(in the rows, 128 means zero)
Each named move below is a turn or a mirror, shown by a few rows before and after it. Which moves, in which order, take the first row of each later pair to the second? The first pair is answered.
move Besir:
[140  80  89  94 110 152 128  99 133 129 178 151 124 150]  ->  [131  92  96  89 115 163 128  95 124 150 181 153 128 138]
[153 110 104 140 128 143 121 118 143 143 121 126 129 133]  ->  [149 119 107 137 135 151 120 115 136 159 125 127 130 124]
[144  73  80 105 112 126 135 120 137  75 124 123 128 174]  ->  [ 98 131 109  78 144 169 136 105  86 184 147 131 138 114]
move fad:
[ 95 115 126 100  95 168  89 139 136 118 164 154 130 128]  ->  [104 139 155 140 109 112 103 179 151  88  98 143 124 123]
[133 116 133 125 125 120 127 118 144 123 145 144 126 119]  ->  [129 119 138 130 121 118 125 124 145 122 140 143 128 115]
[148 153 134 149 169 120 170 104 119 171  63 104 161  98]  ->  [134 132 114 112 150 172 157  73 106 203 123 118 167 103]
[135 143 140 141 145 115 147 128 124 139  98 117 115 110]  ->  [138 132 120 125 142 138 149 105 112 153 127 119 119 110]
move reb:
[129  87 100 124 103 141 122 108 123 123 167 135 133 147]  ->  [ 88 119 142 127  95 143  96 142 130 140 152 143 135 129]
[124 151 158 156 152 107 168 140 101 131  83 104 114  91]  ->  [168  94 104 142 142 114 180  99 105  99 114  99 110 125]
[147 128 104 127 127 133 152  96 118 124 144  97 124 125]  ->  [125 115 114 118  99 146 118 112 135 111 161 111 123 137]
[151 117 145 162 118  94 111 168 156  56  80 137 117 155]  ->  [147 134 154 167 126  89 116 174 153  65  70 133 117 141]
move pon:
[105 132 132  89 123 174  71 131 151 125 179 117 136 110]  ->  [148 120  94  91 157 168 118  88 130 133 180 103 135 104]
[161 107 112 125 125 103 129 115 138  93 108 143 108 130]  ->  [155 127 126 131 135  94 135 126 134 103  90 141 109 117]
[119 147 166 144 158 102 145 169 115 118  93 126 133 125]  ->  [102 112 161 125 111 127 103 175 140  92 130 145 131 156]
Then:
Between the rows of a pair lie two moves.
[140 146 149 161 136  92 153 134 146 101 109 122 130 154]  ->  [132 110 118 127 106 136 129 109 147 100 165 135 131 175]
fad, reb
[150 173 165 138 148  88 160 167 102 117  61 103 137 105]  ->  [109 188 186 117 130 123 130 173  99 153  89 116 140  90]
fad, pon
[126 131 169 153 143 116 146 133 159 139  94 123  75 135]  ->  [ 97 133 174 130 124 150 119 129 156 163 127 138  78 132]
pon, Besir
[ 90 135 140  80 150 134 191 150  87 198 142 129 161 143]  ->  [ 80 108 132  63 116 155 159 153 102 176 174 140 159 169]
pon, pon
[146 158 123 141 158 104 150 140 108 123  97 122 125 115]  ->  [147 154 127 146 150 101 145 152 117 110  94 120 125 120]
reb, pon
[158 133  82 127 157  99 163  97 111 129 106 132 113 102]  ->  [120 153 130 144 131  81 121 157 142 105  77 140 111 106]
pon, Besir
[109 111 131 117  92 145  90 145 146 108 154 148 129 146]  ->  [132 143 149 156 134  92 128 161 141 102  88 129 126 126]
fad, reb
[109 152 124 140 120  99  98 152 140 126 100 127 141 127]  ->  [150 118  75 130 133 106 128 107 125 120 123 119 139 139]
pon, pon
[103 147 107 122 148 116 174 105 102 125 102 119 131  99]  ->  [ 83 150 132 133 124 102 147 145 130  93  83 127 128 110]
Besir, pon
[129 162 143 151 168  95 134 148 122 142  98 117 124 117]  ->  [119 165 152 152 161  96 124 155 124 144 102 123 125 118]
pon, reb
[144 125 134 156 125  91 135 154 140  80  82 132 127 161]  ->  [156 109 116 150 126  98 136 138 138  77  93 133 127 170]
pon, pon
[ 92 106 151 142  77 118  97 166 161  52  87 134 126 137]  ->  [166  70  68 119 131 141 171  67 110  87 128 112 128 131]
fad, fad
[109 117 113 104  95 146 108 119 141 122 162 140 130 149]  ->  [144 104  96 123 106 118 132 112 145  94 141 131 127 159]
fad, pon
[134 147 144 161 147  81 176 136 110 123  97  86 139 118]  ->  [120  87  99 110 101 150 136  96 115 125 186 108 140 153]
fad, reb
[143  79  76 103  89 220  86 106 120 173 183 134 136 145]  ->  [117 183 159 148 153 164 118 159 100 229  84 115 140  73]
pon, pon
[127  93 147 131 128 133 153 141 161  50 127 145 130 157]  ->  [ 86 124 162  96 135 188 141 120 125 137 172 156 135 118]
Besir, pon
[120 164 137 135 136 119 129 149 164 114 122 114 131 139]  ->  [144 148 104 121 154 134 152 111 142 132 143 106 133 136]
reb, fad
[128 146 125 134 150  82 173  96 123 163 112  96 144  74]  ->  [151  79  88 123 108  84 149  92 158  92 139 106 137 132]
fad, Besir
[124 124 128 137 121 110 117 147 150  95 118 144 121 135]  ->  [113 146 126 118 144 137 130 119 118 157 140 143 129 106]
pon, Besir
[133 131 120 108 131 136 125 134 115 154 127 136 149 121]  ->  [133 123 114 107 125 142 121 129 118 148 136 137 146 127]
reb, reb
[ 87 106 114  97  75 182  84 130 128 131 204 138 124 170]  ->  [ 53 180 178 124 103 158  89 173 116 173 149 136 128 119]
Besir, reb
[133 135 147 152 127 109 131 150 146 105 113 128 148 117]  ->  [150 131 127 145 151 119 158 118 124 128 124 122 150 107]
Besir, reb
[160 121 130 181 129  79 118 134 168  60 113 118 129 160]  ->  [128 101 126 150  92 128  76 130 172  72 166 135 131 170]
fad, reb
[143 109 109 126 120 142 138 109 134 119 139 124 120 145]  ->  [111 124 137 123 104 153 112 130 139 134 141 135 123 135]
reb, Besir
[118 133 139 131 108 130 101 150 143 123 128 133 139 132]  ->  [144 147 128 139 146 121 142 123 116 147 115 118 138 110]
reb, fad
[135 106 127 134 117 118 130 143 171  86 123 125 110 162]  ->  [142 132 134 147 146  99 156 142 157 104  96 111 110 141]
pon, pon
[111 120 139 118  82 154 117 122 139  92 142 127 126 141]  ->  [136 157 143 140 137 124 168 113 112 121 100 105 128 107]
pon, pon
[127 115 110 112 129 167 127 117 100 143 158 148 116 113]  ->  [137  93 107 124 108 148 118 137 130  92 145 151 113 141]
reb, Besir
[120 181 149 149 166 108 143 146 104 162  88 114 125  89]  ->  [127 106  86  96 126 175 117  88 104 152 182 131 128 134]
reb, fad
[155 118 105 127 144 139 134  90 120 127 162 132 131 138]  ->  [160 135 126 157 156 101 143 119 133 102 114 126 130 132]
pon, Besir
[131 135 141 164 139 126 156 133 118 103  96 107 155 125]  ->  [122 136 148 166 133 128 147 142 124  99  96 109 154 125]
pon, reb
[146 104 108 147 134 117 140 119 133 108 123 122 125 148]  ->  [106 116 134 133 108 144 100 141 141 126 142 136 129 143]
fad, reb
[152  87 148 107 181 108 167  79 100  95 134 110 140  99]  ->  [112  66 168  98 120 123  98 120 142  61 154 134 139 132]
reb, fad
[125 128 104 126 160 155 149  99  90 183 131 121 129  99]  ->  [116  83 110 135  92 135  92 148 155  85 126 135 122 159]
Besir, reb
[112 182 135 121 141 109 200 141 110 166 108 126 131  90]  ->  [153 128  80 106 137 122 215  99 108 140 143 123 130 122]
reb, Besir
[ 83 139 146  89 116 172  98 128 110 170 167 143 141 121]  ->  [ 86 172 171 113 140 141 117 146 105 177 125 135 142  99]
reb, fad
[153 137 128 154 159  87 152 132 118 134  98 106 127 109]  ->  [116 157 148 137 151 116 130 138 108 177 119 118 132  91]
fad, pon
[147 111  86 140 158  99 135  90 106 106 131 127 111 110]  ->  [111 101 108 139 111 106  83 126 137  76 138 145 109 131]
reb, fad
[117  92  98 114  88 146 103 119 151 113 168 148 124 172]  ->  [ 98 162 162 157 117  97 114 174 153 123  89 137 124 134]
fad, reb
[ 93 154 167  76 105 165  96 130 119 183 161 143 136 106]  ->  [110 102 141  81  69 150  78 139 161 111 168 148 129 156]
fad, pon
[129 114 114 128 111 137 124 122 148 116 143 130 124 136]  ->  [126 130 119 124 131 144 140 110 130 150 144 125 127 116]
Besir, pon
[108 122 123 113 142 207 115 115 100 118 146 103 140 104]  ->  [113 153 147 141 166 173 133 136  99 117 100  92 138  84]
fad, reb
[169 144 119 157 136  71 160 149 139  79  64 106 135 135]  ->  [ 89 198 172 127 128 124 117 166 115 171  98 123 144  86]
pon, Besir
[150 139 132 134 163 123 144 113 132 137 117 130 113 115]  ->  [126 144 141 122 155 143 126 118 128 156 132 137 117 108]
fad, pon
[132 120  95 114 101 178  97 116 101 145 148 150 121 125]  ->  [133 131  99 117 111 179 106 112  91 159 145 147 120 116]
reb, pon
[105 144 154 128 113 131 108 148 138 128 115 139 140 126]  ->  [133 143 122 123 149 131 148 108 106 152 122 127 144 113]
reb, fad
[121 115 123 134 105 138 113 150 151 112 129 139 126 135]  ->  [127 114 107 121 118 157 128 123 130 142 148 138 126 128]
Besir, pon
[137 128 126 142 153 128 148 147 130  91 116 108 118 113]  ->  [140 106 106 127 141 150 140 132 130  88 147 114 118 127]
reb, fad
[104 133 155 154 108  97 109 164 155 106  97 131 126 139]  ->  [138 148 133 148 161 100 165 116 108 157  96 112 128 106]
Besir, reb
[136 101 128 119 101 144 121 111 106  98 187 134 102 159]  ->  [144  99 123 124 106 139 131 103 102  98 187 131 103 159]
pon, reb
[139 113 110  96 119 125 170  75 107 135 157 132 125 145]  ->  [ 94 133 166 114  82 107 117 146 149 103 127 147 123 152]
reb, fad
[102 177 175 129 140 126  93 174 126 110 152 125 139 145]  ->  [168 138 105 122 175 127 153 105  98 108 173 109 137 156]
pon, pon
[111 139 172 150 149 119 116 165 115 155  86 122 134  98]  ->  [133 114 124 121 162 157 138 107  86 187 136 120 136 103]
fad, fad
[106 120 120 115 124 132 134 127 124 149 148 131 131 143]  ->  [116 113 119 125 118 114 134 134 141 118 136 130 130 155]
reb, Besir
[118 124 138 142  92 124  88 149 165  97 126 146 130 120]  ->  [119 115 129 133  89 134  86 139 162  97 138 147 129 124]
reb, pon
[133  98 117 122 107 140 124 125 140  94 144 142 127 156]  ->  [110 140 135 113 131 159 133 121 108 160 146 142 130 114]
Besir, reb
[108  99  96  83 112 174 139  53 122 144 201 126 125 135]  ->  [109 118 102  87 130 171 155  49 107 168 192 121 126 118]
reb, pon
[136 131 103 162 128 111 121 125 170  94 111  90 115 170]  ->  [ 96 180 134 143 148 141 117 122 134 181 122  95 122 124]
Besir, fad
[121 119 141 154 129 159 125 119 142 138 145 154 130 135]  ->  [140 108 127 159 139 149 141 108 141 126 143 148 128 143]
pon, Besir
[138 137 139 119 135 140 149 126 113 159 149 120 131 107]  ->  [157 128 141 142 134 106 156 145 132 115 119 114 129 123]
Besir, pon
